In the rows, zero is written as 128.
The rows of X fall into 3 groups, which share some directions, and each row is roughly a mix of its group's hidden directions.
X, 102 rows:
[[135 156 129  95 125 134  94 117  72 122]
 [150 106 171 135 108 127 158 142 155  91]
 [170  91 129 146 108 161 154 142 137 105]
 [138 156 161 120 112 154 127  86 163 107]
 [147 107 153 147 105 142 115 102  79 153]
 [ 86 135 108 107 136 144 109 104 103 171]
 [139  99 106 170 127 176 128 104 135 146]
 [119  98  92 112 152  94 137 161  99 137]
 [133 106 165 129 105 133 136  91 127  78]
 [155 126 104 142 109 154 134  98  98  82]
 [112 135 157 125 144 101 106 102 183 133]
 [150 189 112 144 101 132 101 142 130 119]
 [129 105 107 112 133 185 126 137  89 143]
 [132 155 101 158 106 179 108 151 130 136]
 [109 124 161 138 101 157 125 179 155 131]
 [161 114 134 145 155  78 139  94 118 114]
 [102 102 123 139 104 143  68 134 106 132]
 [143 123 155 101 119  86 122 165 159 152]
 [110 112 100 162 100 159 146 144 159 103]
 [128 119 168  98 119 128 154  75 130 112]
 [123 125 161 122 132 131  90  80 127  89]
 [101 151  97 171  96 150 113 147 130 112]
 [130 170 180  92 131 113 125 119 110 129]
 [ 97 150 164  91 124 151 113 147 161 138]
 [102 131  95 111 122 163 136 182 132 138]
 [142 100 118 128 111  76 144 147  87 118]
 [139 145  78 130 146 179 120 114 109 130]
 [146 156 167 156 100 141 160 112 125 155]
 [134 147 123 172 108 157 146 135 135 176]
 [142  73 118  99 109 155 150 110 129 110]
 [119 100 141 109 152 121 122 179 161 154]
 [104 136 165 166 150 171 117 110 120 122]
 [144  90 119 166 123 146 133  84 137  98]
 [119 121 151  83 125  71 145 123 118 118]
 [138 140 156 125 141  86 155 171 104 111]
 [114 102  65 132 144 153 146 139 139 139]
 [126 109 114 150 129 179 145  97 105  96]
 [129 149 145 123 118 121 180 155 170 144]
 [162 165  99 139 108 161 123 142 143  96]
 [147 162 151 115 178 113 112 159 138 115]
 [138 112 125 130 114  89 136 161 175  97]
 [148 121  61 155 106 118 129 137 121 119]
 [ 96 125 184 111 102 122 127 138 160 134]
 [130  88 139  69 122  98 131 134 138 116]
 [106 144 116  97 140 171 141 139 150  86]
 [112  86 131 137 140 187 152 118 126 129]
 [103 127 144  94 126 144 116 122 141  67]
 [138 124 135 156 125 162 149 104  93  83]
 [108  85 147  99 160 121 118 160 155 120]
 [130 131 115 136 165 102  71 102 132 144]
 [123  76 127 135 152 161 155 150 102 136]
 [159 117 163 123 154  83 150 118 112 105]
 [141 114 140 132 119 112  95 111  65 143]
 [118 107 148 109 152 132 131 125  90  72]
 [131 109 154  68 131 115 149 140 106 105]
 [118 137 157 118 111  68 124  95 114 141]
 [125 177 165 124 122 140 103  93 151 131]
 [112 125 155 129 126 160 132 170  83 153]
 [135 152 189 112 124 121 145 102 156 123]
 [134  83  88 109 131 151 153 155 141 146]
 [132 130  78 102 115 124 140  82 101 121]
 [101 166 166 127 139  80 128 127 122 144]
 [151 130  75 161 154 130 161 121 141 127]
 [123 144 119 103 171 129 120 140  74 149]
 [141 172 106 139 139  96 164 153 133 152]
 [158 180 150 140 129 148 117 100 100 124]
 [130 121 122  89 148 103  96 142 109  82]
 [127 179 147 136 105 125 111  96 110 163]
 [150 147 138 132 110 138 167 154  96 171]
 [103 116 103 157 105 169  98 124 125  95]
 [136  90 101  82 117 163 109 111 122 126]
 [150 102 147 118 121 180 107 116 105  96]
 [107 172 134 170 129 121 125 119 147 170]
 [155  98 165 115 106 159 163 142 114 144]
 [146  92 140  88 130 131 155 123  87 103]
 [124 132 152  86 114 143 140 115  82 162]
 [118  93 133 147 121 157 168  89 131 102]
 [121 128 138 180  81 149 121 132 129 157]
 [117 157 139 131 113 145 173 147 176 119]
 [160 149 102 108  98 137  84 105 110 122]
 [154 128 169 128 178 158 141 110 123 113]
 [ 95 108 120  82 129 127 159 108 107 158]
 [123 104 157 120 132 109  81  89 130  99]
 [134 130 133 112 119 123 161 163 124 188]
 [156 140  66 149 115 125 122 103 133 112]
 [135 142 135 127 112 181 170 144 115 158]
 [111 124 159  96 163 137 128 175 151 123]
 [146 102 107 114 141 148 101 180 152 141]
 [132 150 149 100 159  75 105 123 137 145]
 [120 144 185 115 129 130 102  93 155 119]
 [120 147 119  98 105 134 133  81  84 145]
 [101 109 152  93 120 116 170  96 110 141]
 [154 133 130 100 172  98 143 122  89 113]
 [172 124 144 112 111 119 140 145  89  87]
 [ 87 120 124 125  78 143 124 159 120 156]
 [163 146 108 138 157 132 158  91 100 107]
 [137  83 104 153 115 154 157 122  91 132]
 [124 128 150 118  91 178 154 140  95 124]
 [131 126 181 123 101 157 153 119  93 126]
 [ 95 117 120 121 102 165 121 141 181 131]
 [121  92 169 136  91 106 157 112 108 133]
 [126 137 126 117 130  68 151 163 146 151]]
Here is one row of each group, with its name. Which group are the others in?
[118 138 163 151 138 184 101 118 119 145]  <13>
[134 110 105 144 105 190 145 149 124 120]  <98>
[132 113 140 112 157 109 116  88 158  84]  <79>

[138 172  87 151 113 131 117  98  99 120]  <13>
[116 114 138  84 134 129 132 104  79  96]  <13>
[114 110 126 114 141  94 136 106  72 155]  <98>
[ 96 135 148 104 112 159 120  98 174 131]  <98>
[116 130 124 144  91 151 173 166 152 134]  <79>
[108 146 120 100 162 126 122 134 185 109]  <79>
[111 159 143 150 162 126 147 158  83 127]  <13>
[154 108 173 109 109 158 150 132  94 127]  <13>
[ 89 117 174 133 127 152 117 155 138 160]  <98>
[166 166 151 115 132 106 137 132  86 106]  <98>
[129 105  64 132 141 164 127 132 124 112]  <13>
